In the rows, zero is written as 128.
Named turns come first, each shown by rows before and after it. Which turns, in which order, take the first row of each pair that follows to the second? Write the first one first, as in the answered first pair.
k433 (before -> after):
[128  86  89 162 135 121 104 108 140 188 141 135 144 113 147 137 106 134
 113  98 142 140] -> [ 97 106 100 137 120 138 131 145 135 186 149  95 116 102 129 137 157 137
 123  81 145 135]
[131 112 134 181 123 115 120 123 108  97 109 186 178 128 159 121  94 137
 109 115 136 140] -> [102  93 134 154 157  92  93 128 161 136 107 154 161 109 167 140 136 130
 107  85 140 134]
[121 134 112 126 128 136 137 148 144 147 128 125 120 109 117 132 132 132
 129 117 137 112] -> [128 141 114 136 119 142 147 147 122 135 131 136 125 114 113 128 122 135
 134 124 135 113]
[115 156 145 149  50 166 133 157  47  67 115 152 138 114 141 104 156 132
 141 111 117 105] -> [144 116 130 172  86 130  78  97  79  83 110 198 180 116 172 107  96 125
 127 126 109 115]
k569 (before -> after):
[123 149 142 153  95 100 112 125 101  92 103 180 144 111 166 136  98 106
 123  93 111 108] -> [151 146 132 147 118 102 115 105 117 109 131 184 150 122 160 132  65 120
 115 132 116 120]
[113  91 140 128 149 109  90 115 139 180 106 105 152 139 136 131 165 139
 115 122 155 118] -> [126  97 135 123 161 113  93 112 145 187 120 105 154 148 130 126 148 148
 115 145 155 122]
[126 137 124 154 110 127 113 109 116 106 106 158 140 122 140 107 119 130
 132 119 126 133] -> [139 139 122 149 125 130 120  96 120 115 123 163 143 128 131 105  98 142
 128 142 130 139]
k254 (before -> after):
[133 158 160 105 100 121 139 149 110 125 143  74 100 119 105 110 150 153
 141 156 110 124] -> [143 115 150 106 140  79  79 106 162 162 127  91 123 112 140 126 135 147
 121 140 106 133]
[114 120 137 136 116 121 104 123 115 112  88 135 126 108 131 130 158 101
 129  88 116 115] -> [113 142 141 110 121 145 144 150 116 123 123  96  98 116 101 125 171 116
 139 113 125 116]
[128 125 127 125 153 109 103 107 158 151 114 138 149 134 142 129 125 118
 130 135 119 125] -> [119 152 141 143 105 133 138 132 109 113 100 152 145 136 130 121 127 113
 141 128 116 118]
[102 101 119 135 147  67  79 156 115 109 109 120 114 101 134 165 168 115
 136  72 146 108] -> [ 98 133 130 131 123  96 122 181  83  93 120 104  96 101 111 156 179 116
 144  80 150 108]
k827 (before -> after):
[122 103 137 147 128 112 103 102 141 132 114 144 134 113 146 131 127 120
 114 111 130 122] -> [105 134 147 131 102 141 151 141 113 117 120 117 108 115 121 125 156 124
 128 112 133 111]
[122 115 127 148 122 119 111 111  96 116 115 161 146 135 144 122 102 118
 122 123 126 134] -> [111 140 137 137 106 144 149 143  80 110 128 136 126 137 126 121 127 123
 129 127 131 136]
[110 126 130 109 149 120 129 143 137 153 118 104 114 108 115 145 173 133
 125  86 132 111] -> [126 130 119  99 171 122 132 133 150 169 142  96 115 120 104 145 153 146
 123 120 133 114]
Pairs:
Between the rows of a pair lie 2 to 3 turns.
[143 138 153 124 107 148 136 116 107  97 117 144 136 154 108 123 109 138
 151 145 118 135] -> [142 105 134 115 149 113  92  93 158 134 114 136 143 145 129 138 110 141
 139 134 122 134]
k827 then k433
[144  64  91 134 149 130  89  98 127 107 124 146 183 151 143 129  89 122
 106 162 139 138] -> [155  91  95 128 142 157 132 116 106 105 157 133 170 163 117 120  87 137
 111 193 145 143]
k827 then k827 then k433
[149 101 156 164 146 109 113 104 167 123 115 143 150 138 165 134 116 122
 117 114 148 135] -> [119 142 172 147 112 141 170 157 137 105 122 104 111 135 135 129 167 127
 134 103 156 125]
k433 then k433
[180  90 118 165 136 111 120 105 161 142 125 150 177 136 152 127  81 132
 139 140 118  89] -> [128 127 136 122 112 143 177 174 150 145 137  82 122 123 116 132 174 138
 155 109 130  76]
k433 then k433
[120 123 144 163  98 117  96 129  95 107  83 165 136 122 147 134 114 116
 127 100 124 114] -> [155 127 128 137 146 125 111 110 127 149 154 150 137 149 125 133  72 145
 119 175 130 129]
k827 then k827
[ 79 159 112 162 128 169 147 135 123 108 156 123 147 129  79 104 151 167
 123 139 157 121] -> [ 73 130 106 148 162 140 105 117 171 141 154 108 153 113  97 119 165 162
 116 119 159 122]
k433 then k433 then k433
[190  93 157 151 143 135 140  92 138 116 154 147 136 146 121 151  61 144
 140 177 117 127] -> [167 100 168 181  95 133 135 100 102  80  99 166 139 127 136 147  92 120
 148 129 113 118]
k254 then k827
[123 133 114 156  91 148 125 133  88  89 112 170 138 138 141 126 135 100
 136 122 134 147] -> [104 107 106 130 130 116  88 130 145 128 106 141 132 124 157 145 170  98
 129  95 138 142]
k433 then k433
[ 70 131 127  99 127 113 107 164 157 153  97  71  78  95 129 141 235 108
 145  49 151 109] -> [120  84 101 105 196  75  53  98 219 196 126 103 120 108 152 149 161 118
 123  95 152 131]
k827 then k827
[136 137 134 154 110 110 121 151 119 122 104 133 132 122 144 113 128 122
 108  86 135 115] -> [127 135 134 139 126 107 113 153 139 136 112 117 127 116 143 119 145 121
 103  84 139 115]
k827 then k254 then k827
[129  99 119 127 163 103  82 102 166 160 126 123 150 119 147 140 127 131
 118 118 130 128] -> [130 110 135 159 113 118 102 106 112 112  89 158 158 120 150 127 114 116
 124 101 119 125]
k254 then k433
[117 113 129 109 120  71  81 150 125 152 102  73 115 113 134 151 198 118
 129  75 120 115] -> [153 101 114  96 167  63  71 123 161 184 148  79 128 131 130 152 153 137
 116 133 123 126]
k827 then k827
[167  85 123 135 107 131  49  51 151 118 109 146  97 122 150 128 118  85
 108 152 115 155] -> [128 115 131  88 105 156  95 110 157 142 132  74  45 110 117 139 197  95
 122 135 134 141]
k433 then k827
[140 152 127  93  99 152 160 176  78  94 176 106  87 167  79 106 174 159
 179 145 151 107] -> [106  88 123 106 125  90  57 142 139 119 105 121 109 133 143 132 212 121
 160  52 142  98]
k254 then k827
[137 132 112 107 126  94  84 129 152 117 114 116 133 141 114 128 185 125
 144  60  92 117] -> [165 129 105 136 120  92  78 100 127  94 117 162 168 156 122 116 130 124
 139  91  86 128]
k433 then k433 then k433
[161 123 137 116 130 134 129 132 136 155 176 139 114 117 113 135  96 141
 116 175 109 123] -> [135  98 136 117 136 107  91 132 165 166 145 127 114  96 139 144 132 122
 113 124 110 114]
k254 then k433
[112 179 126  79 113 175 187 185 123 139 176  76  85 142  77 137 165 167
 172 151 152 118] -> [109 140 142 174  46 136 118 132  68  66  56 184 143 121 146 125 128 111
 170  76 125 114]
k254 then k254
[ 99 136 139 140  85 139 127 156  95  95  91 137 126 121 133 126 154 115
 119  95 110 127] -> [108  97 118 127 147 102  79 123 159 144 104 126 137 117 155 140 145 118
 105  94 116 132]
k254 then k254
[ 61  81 155 105 147 124  63  98 116 116  68  96  95 112 169 135 129  68
 150  81 108 125] -> [ 95 128 160 133  98 175 132 110  35  65  98 137 106 145 137 108  79  79
 168 142 101 135]
k254 then k433
[153 131 130 127 136 126 122 110 130 138 157 141 145 146 128 129  83 136
 125 170 137 135] -> [124 127 132  98 155 119 116 127 164 167 159 100 121 128 124 141 133 136
 121 147 143 124]
k827 then k827 then k254
[106 126 104 126 128 145 126 152 138 138 133  89 123 127  97 127 188 136
 136 114 114 119] -> [135  94  92 145 153 119  84 104 160 144 127 132 158 128 119 128 133 136
 123 128 106 127]
k433 then k433 then k433
[146 119 121 107 161 124 135 133 171 151 169  89 116 125 109 136 154 151
 121 133 125 127] -> [180 127 124 155 120 140 142 116 111 103 145 153 148 140 112 114  92 148
 126 156 113 136]
k569 then k433 then k433
[ 81  88 145 102 164 105  83 155 209 174 107  79 108 100 143 154 209 121
 127  60 139 117] -> [169  82 132 182 142 106  64  77 152 125 101 199 186 137 165 120  52 116
 118 142 113 144]
k433 then k433 then k433
[130 130 146 144 149 164 148 154 141 132 125  94  95 150 102 146 164  93
 141 118 146 111] -> [132 107 138 148 168 144 111 134 163 149 111  95 106 148 122 152 162  91
 131 102 144 107]
k254 then k433 then k254
[ 73 113 150 109 115 173 147 188  94 158 123 124 114 145 114 154 215 109
 100 151 152 148] -> [ 88  67 138 138 142 123  71 131 126 164  85 165 156 137 157 157 178  92
  80 132 143 155]
k827 then k827
[213 108 110 141 131 143 122  83 120 103 121 197 122 150 144  97  57 152
 106 190 100 153] -> [154  63 109 119 156  93  57  81 186 136  69 160 111 108 185 127 140 122
  98  94 103 136]
k254 then k827 then k433
[110  93 123 126 129 103  95 112 141 135  88 142 142 115 150 134 142 113
 127  92 126 122] -> [133 140 127 132  98 151 164 139  80  96 115 151 135 143 111 114 111 128
 142 147 128 128]
k827 then k433
[ 98 115 136 131 159  94  80 107 144 158 104 120 120 120 153 112 146 122
 135 100 137 107] -> [ 98 168 148 132 114 144 149 149  85 119 114 110 100 138 116  98 158 137
 153 120 143 102]
k433 then k254 then k433
[ 95 111 144 156  82 142  99 137  68  68  82 174 140 122 143 128 138  92
 127  99 125 128] -> [ 96 152 144 108  98 183 169 180  67  83 144 120 100 141  93 128 162 127
 137 153 139 135]
k433 then k827
[199 128  95 171  97 104 116  71 100 126 101 188 153 157 157 112  68 120
 136 180 100 150] -> [135 125  94  80 160  94 127 126 190 209 146  66  81 131 130 149 188 137
 140 144 128 132]
k433 then k433 then k827
[153 139 132 162 111 143 148 134 105  70 156 142 129 147  86 120 144 145
 157 122 150 126] -> [130 121 126 133 142 124 121 139 155 109 160 107 111 128  97 144 192 145
 154  88 158 120]
k433 then k433 then k433
[149 126 158  72 174 135  96 154 152 183 161  91  90 138 134 130 158 151
 107 147 145 135] -> [119 141 174  90 122 146 117 179 113 144 116  96  78 123 136 127 198 135
 115 100 136 123]
k827 then k433
[127 174 144 148  75 151 186 134  81  70 135 139 110 141 108  95 102 117
 149 141 131 138] -> [132 126 138 175  91 105 114  85 106  72  96 182 150 131 150 101  77  99
 133 116 120 140]
k827 then k827
[116 103 127 125 144  78  81  96 167 139 119 131 149 128 134 148 147 116
 127 102 143 131] -> [142 129 137 160 100 105 108  94 108  97 114 178 165 145 126 126  94 119
 136 134 141 136]
k827 then k433 then k433
[ 85 131 130 134 123 120 129 132  84  62 133 114 103 122 123 121 135 125
 135  83  97 116] -> [107 141 124 129 129 138 153 127  78  65 166 117 104 141 109 111  98 138
 136 129  96 126]
k433 then k827
[ 97 153 141 119  93 140 153 159 116 113 148  86  81 124 117 129 127 114
 142 133 109 128] -> [118 127 126 107 142 120 117 128 170 158 173  83  92 130 126 138 106 124
 131 158 112 132]
k827 then k433
[143 181 116 101 105 162 171 136 116 129 165  88  86 101  81 123 126 149
 142 124 107 139] -> [180 147  98 123 138 135 123  77 139 144 167 130 127 109 105 122  61 150
 126 153 102 152]
k433 then k254
[185 149 133 125 107 118 113  87 135 107 138 209 134 151 150 116  80 110
 105 151 112 155] -> [117 152 141  66 120 120 126 140 183 145 147 115  70 126 134 141 196 113
 109  91 131 131]
k433 then k433
[104 162 143 144  82 152 156 177  56  99 118 135 103 109 118 111 121 103
 135 123 120 134] -> [120 164 129 101 137 155 165 171 106 152 182  95  92 122  98 121 112 132
 130 170 135 141]
k254 then k433
[165 129 131 177 123 108 108  89  80 113 102 173 149 119 149  98  51 120
 125 138 118 107] -> [ 91 145 147 127 110 125 135 160  95 131  95  85  87  92 129 118 178 118
 138  67 132  88]
k433 then k827
[108 104 123 148  85 160 145 149 138 107 125 158 151 152 117  84 174 178
  94  99 124  82] -> [133  97 118 164  97 149 134 124 141 116 133 183 175 163 123  81 133 184
  86 122 118  89]
k433 then k569
